Some points, each followed by its number:
[-1.59 -0.03  0.54  0.05 -1.67  0.65 -1.22  0.15] 0
[-0.57 -1.28  0.81  0.02 -1.32 -0.2  -0.58  0.52] 1
[-0.06  1.92  0.11 -0.48  0.63  0.95 -1.04 -0.27] 2
[-1.55 -1.02  1.63  0.73 -1.21  0.97 -2.4   0.47] 3
[ 1.82  0.82 -0.73  1.59 -0.01 -0.69 -1.93  0.21] 4
[ 0.05 -0.93 -0.57 -1.25  0.81 -0.61  2.09 -0.22] 5
[ 1.31  0.06  0.06  0.77  0.72 -0.8  -0.65  0.24] 6
[-0.37 -0.38 -0.55 -2.47  1.29 -0.54  1.9  -0.76] 7
[ 1.96  1.78 -0.99  2.13 -1.56 -0.35  0.16 -0.66] 8
[ 0.06 -0.74 -0.74 -1.47 -0.22  0.54  1.59 -0.45] 9
[-0.76 -0.14 -0.53 -1.57 -2.06  0.4   0.16  0.21] 10
[-1.1  -0.04 -0.27 -1.76  1.03 -0.91  2.39 -0.3 ] 11
[-1.86  0.98 -0.47 -0.03 -0.71  1.17 -0.94  0.28] 12
[ 0.62 -0.05 -0.36 -0.15  0.7  -0.67  0.11 -0.25] 13
[-0.58  0.1   0.1  -1.2   0.43 -0.27  1.13 -0.22] 14
[ 1.06 -0.12 -0.24  0.09  1.48 -0.01 -0.51  0.35] 15
[ 0.7   0.6  -0.26  1.24 -0.53 -0.22 -1.59  0.31] 16
Which point above is nearest to each new point by angle, seen from the average point of the numbered points? Its number follows each.
[-0.6   2.57 -0.49 -0.22  0.02  1.66 -1.62  0.07] 2
[-1.61 -0.14  0.68 -0.16 -1.82  0.4  -1.03  0.11] 0
[-0.29 -0.61 -0.42 -1.3  -0.59  0.4   1.27  0.14] 9
[-0.08  1.69  0.36  1.69  1.36  1.37  0.2   0.45] 2
[ 0.9   0.91 -0.65  0.97 -1.62 -0.12  0.39 -0.45] 8
[ 0.27 -0.34 -0.23 -0.36 -1.09  0.45  0.4   0.38] 10
[-0.19 -0.88 -0.31 -1.44 -0.44  0.38  1.44  0.16] 9
[-0.21 -1.26 -0.65 -0.68  0.21  0.51 -0.01  0.08] 9
[-0.25  1.57 -0.22 -0.47 -0.01  1.21 -0.88  0.07] 2
[0.35 1.34 0.57 1.74 2.68 0.91 0.66 0.18] 15
[-0.73  0.15  0.32 -0.01 -0.18  0.84  0.63  0.13] 12
[ 0.23 -0.76 -0.72 -1.23  0.34 -0.52  2.19 -0.16] 5
[-0.06  0.99  0.59  1.67  2.29  1.19  0.34  0.16] 15
